One vector is turned by the same rotation once a tick. Each row is the vector after some number of ticks, and that number follows the row.
The counts run from 0 to 633.
[ 95 117 137 133 128 160 126  74  94 128 122 107 137 120 147 124 107  58
 160 137 131 150 142 127 131 122 120 149 121 101 134 145  83 129 114 155
 143 121 145 145 108 126  93 117 111 171 133 110  40 162 154 122 107 115
 126 166 180]
386
[ 87 109  79 130 116 165 102 144 149 159 136 127 147 124 122 159 153  69
 169 109 135 158 120 113  99 119 133 129 151 115 135 132 105 125 133 162
 131 141 139 130 128 137  89  94 129 207 134 148  54 142 138 116 107 106
 141 156 148]
612
[124 147  74 191 129 161 112 156 127 113 100 136 154 108 106 152 169  79
 161 140 161 170 157  94 167 119 158 103 124  92 124 108 130 102 132 154
 144 106 124 157 135 154  77  80 124 170 112 110 102 162 147 149 112 133
 103 133 126]
610
[ 92 129  96 172 110 129 128 115  95 122 118 119 153 130 105 138 131  57
 166 130 135 161 139 135 106 166 143 126 138 120 104 109 100 119 100 140
 123 138 158 170  96 139 100  87 180 190 143 135  64 137 129 106  93 117
 161 146 125]
362
[103 120 157 182 151 164 154 133  73 152 116 126 120 134 119 118 152 118
 134 130 146 177 171 166 156  75  93 161 130 123 148  90 108 130 131 169
 157 122 137 145 151 138 115 100  93 134 109  93  77 120 160 142 183 140
 109 151 133]
585
[ 99 149  95 140 124 157 102 114 143 109 126 119 148 104 104 146 149  82
 167 157 117 185 146  80 163 141 100 151 130 108 142 142 103 122 151 152
 135  76 127 128 141 115  75 105 110 159  81 116  63 174 166 119 122 111
 132 141 148]
166
[110 107 114 177 152 147 130 104 118 135 106 132 184 149 114 147 139  65
 172 122 153 148 166 158 111 120 136 123 145 130 109 112 106 143 108 147
 152 136 154 141 109 135  98 120  78 197 102 124  57 124 138 131 142  97
 116 162 185]
473
[103 106  73 186 121 185 136 133 113 144 108 145 139  95 108 141 152 119
 151 138 139 171 142 141 179  84 109 141 118  94 138 100 102 147 130 151
 167 132 117 160 156 159  86  86 117 182 100 124 101 149 146 149 137 133
 103 150 125]
429
[124 155  81 178 115 137 104 125 110 122 119 103 157 130 120 129 170  75
 153 154 136 157 146 108 116 158  88 131 156 107 145 148 108 138 112 139
 140  73 143 134  98 132  72 109 107 154 114 141  34 117 150 121 126 123
 143 130 115]
79
[141 136 109 125  90 123 147 140 126 112 119 134 130 160 137  93 172  78
 121 146 138 169 129 115 175 112  87 126 160 132 136 107 134  68 183 145
 127 126 124 143 138 136  92  68 191 144 111 101 133 123 176 147 141 118
  96 131 129]
239
[112 121 138 133 118 126 134  53 159 103 178 112 165 155 139  96 178  68
 149 140 130 133 124 123 122 129 114 139 101 132 119 103 122  86 147 187
 156  95 153 130 124 104 104 140 128 150 154 119  70 112 176  88 152 114
 109 153 133]
126
[101 125 150 161 131 138 168 108 124 121 138 146 149 161 131 104 202  87
 148 136 117 168 154 183 125 105 121 136 122 131 128 126  99 123 159 155
 128 145 129 129 127  86  92 142 137 145 122 118  70 120 174 126 163  80
 140 169 140]
45
[126 115  86 157 141 136 124  84 117 133 120 142 181 136 156 134 178  85
 170 114 141 138 154 172 108 126  93 113 169 126 131 129 109 161 121 157
 137 108 115 154 112 118  84 116  88 166 140 109  54 111 158 164 136 127
  93 148 154]
398
[140 166  87 145 101 132 144 117 137  86 115 134 170 134 139 105 196  73
 132 146 130 167 135 100 168 135  99 124 146 109 127 146 154  87 166 140
 108  95  91 143 135 111  84  75 160 129 108  86 102 135 184 144 130 111
 104 134 129]
240
[129 112 118 141 127 113 159 103 121 142 140 112 154 191 136 117 179  70
 145 121 112 135 118 169  83 101  94  90 150 143 119 120 101 109 130 174
 136 132 129 121 108 112 121 143 174 183 165 135  44  88 144 135 150 106
 123 159 132]
219
[111 142 117 115 140 133 139  67 121 109 125  99 169 178 141 105 165  47
 145 145 121 154 107 129 107 118 128  97 147 129 102 122 100  96 166 161
 141 130 123 139 124 110 113  90 147 151 157 134 101 133 168 137  91  94
 118 172 171]
131
[108 111 138 221 123 155 145 100 105 112 108 143 131 111 130 133 155 101
 115 133 156 159 134 113 158  74 105 123 140 100 130 101 136  93 110 182
 160 109 128 144 144 128 133  75 149 158 121  99 108 103 173 148 145 124
  78 137 121]
140
[120  90 124 191 134 144 129 108 123 122 129 134 152 162 145 136 150  82
 140 120 127 135 145  85 135  74  96 102 125 105 139 116 143 106  99 185
 138  85 139 118 111 118 115 151 130 187 121 123  64 112 164 166 171 124
 102 153 180]
34
[130 113 103 110 143 138 110  61  88 130 140  97 152 161 123 126 154 105
 155 140 115 150 129 169 122 117  76 110 157 130 102  97 102 121 142 178
 161 103 129 164 139 132 115  97  87 143 151 103  90 142 171 141 142 132
  99 129 183]
486
[118  90  99 180 143 174 149 124 109 117 114 146 155 130 143  97 166  99
 141 123 129 139 147 199 164  96 115 126 113  89 139  80 137 104 141 156
 160 140 120 145 122 131  91 123 112 168 103 118 117 122 161 150 187 121
 110 150 156]
290
[120  98 107 143 129 147 145  84  85 147 118 120 167 149 140 137 157 103
 161 122 133 140 117 194  87 101  79 115 199 126 123 102  97 148 113 167
 132 149 124 147 109 132 114 104 122 182 155 126  61  95 148 140 141 123
 108 149 159]
399
[105 159  80 143 102 147 133 148  88 134 100 115 165 130 124  92 151  75
 150 142 172 162 145 172 128 160  96 149 174 136 150 105 109 126 147 128
 131 139 145 166 111 141  63  57 109 138 104 107  93 143 158 126 137 133
 140 129 145]
442
[117 117 126 137 106 144 151  91 100 116 129 127 161 167 102 106 138  69
 137 136 146 144 124 158 163 119 128 117 125 109  98  97  98  89 124 160
 151 138 135 175 106 128 129  67 199 157 144 122 135 166 155 109 110  99
 128 174 148]
25
[105 111  91 176 133 159 139 121 120 111 151 155 142 112 103 134 157 107
 154 134 134 161 150 168 172 130 108 139 112 109 120  68 164 105 110 166
 168 100 147 152 131 149  91 120 125 178  91 104  88 126 141 116 173 146
 140 133 116]
365
[ 87 148 115 137 111 164  87 135  96 127 116 112 167 142 133 121 144  73
 163 155 145 135 129 158 116 148 137 148 149 127 157 121 106  89 137 153
 170 123 155 146  92 128  79 107 100 179 125 143  41 157 114  99 117 118
 168 134 151]
368
[ 85 103  75 128 126 155 103  80 127 134 138 107 152 111  92 157 144 106
 169 144 120 173 116  85 140 119  86 128 151  91 121 131  94 137 140 157
 167  82 142 137 139 137  83  98  99 164 121 145  77 160 160  96 136 125
 117 154 134]
167
[ 86 133 136 199 102 115 155  99 153 110 126 152 148 148 106 106 166  64
 127 151 152 158 144 114 141 130 133 155 149 115 121 116  78 108 137 142
 115 111 157 112 112  92 105  91 150 165 125 128  91 120 167 105 122  78
 145 160 104]
339
[124 115  90 160 125 147 156 121  97 121 147 101 150 167 137 103 151 111
 146 123 113 146 139 143 148 116  89  96 139  81 125  85 174  85 119 168
 139 133 138 161 100 112  89 123 159 162 125 105 105 134 156 135 175 148
 111 142 168]
284
[113 151  96 179 139 141 131 116 127 144 101 110 169 166 150 111 186  98
 144 148 166 158 147 126  95 129 127 115 185 130 127 125 103 146 147 143
 128 119 137 104 123 112  71 101  83 144 131 137  80 124 157 155 111  96
 124 167 150]
154
[132 123 146 192 105 137 161  74 166  87 118 160 149 125 142 120 162  32
 126 136 149 153 115 115 156 106 142 124 109 115 122 117  91  99 125 158
 138 113 116 120 131 133 133  81 172 165 146 141  99 113 152 146  91  71
 114 152 139]
495
[110 147 154 146 141 138 138  92 134  97 146 135 134 141 130 106 166  32
 135 137 131 162 128 154 143 118 138 156 109 157 137 130  56 122 158 152
 155 119 122 116 140 146 113 105 133 143 114 146  64 118 151 128 106  78
 156 164 131]
50
[ 94 111  89 193 156 141 156 111 121 133 151 125 161 150 152 117 217 125
 147 134 118 151 136 135 126  82  95 106 147 119 134  90 128 123 149 167
 147 111 117 134 145 132  68 124  96 136 129 135  83  97 160 167 166 127
 120 153 136]
509
[143 140 105 185 112 153 111 156  84 109  72 129 150 133 169 104 151  75
 120 134 159 142 139 163 151 102  99 109 152 112 166 122 145 100 134 157
 161 113 116 143 107 132  91  89 140 150 129  94  84 109 135 175 133 137
  87 137 172]
216
[110 132 101 160  90 131 112  98  99 133 146 104 112 118 103 108 122  70
 119 160 163 156 111 121 150 116 103 143 154 125 125  73  96 114 120 156
 161  85 143 152 129 166 128  47 139 126 142 125  83 133 151  88 119 136
 133 133 113]
343
[101 109  79 162 128 138 165 119 119 119 132 108 167 140 127 141 146  87
 175 124 121 155 156 121 128 121 114 112 133  85 119 108 136 130 107 127
  75 149 142 139  91 106  61 116 138 183  78 103  94 123 170 142 157 102
 132 158 176]
178
[109 150  62 149 131 127 108  92  86  96 135  96 145 143 101  78 135  62
 141 165 145 151 115 179 150 155 129 161 149 112 112  84  82 111 157 142
 163 118 123 148 129 169  95  54 141 120 116 158 131 127 151 127 109 132
 147 154 126]
268
[ 93 115 110 149 111 154 116 138 100 128 168 114 115 165  98 129 139  76
 158 136 100 139 112 176 121 115  91 140 115 105 134 107 100 100 124 167
 173 110 145 153 106 157 103 126 190 189 114 149  44 125 139  90 175 132
 170 132 103]
544
[ 96 119  77 102 130 158 133 104 110 146 161 101 139 168  98 100 159 109
 153 149  97 162 114 183 130 126  88 138 164 113 112  99 105 134 176 150
 167 131 134 146 123 147  86  88 140 148  96 141 113 134 146 113 168 118
 157 151 129]
87
[136 144 100 165 140 141 137  58 122  86 111  97 160 135 154  92 154  52
 145 154 141 150 134 123 137 128 122 108 135 112 124 135 100 138 134 143
 156  94 106 135 126 115  93 108  98 121 137 120  97 144 170 158  79 121
  91 156 174]
310
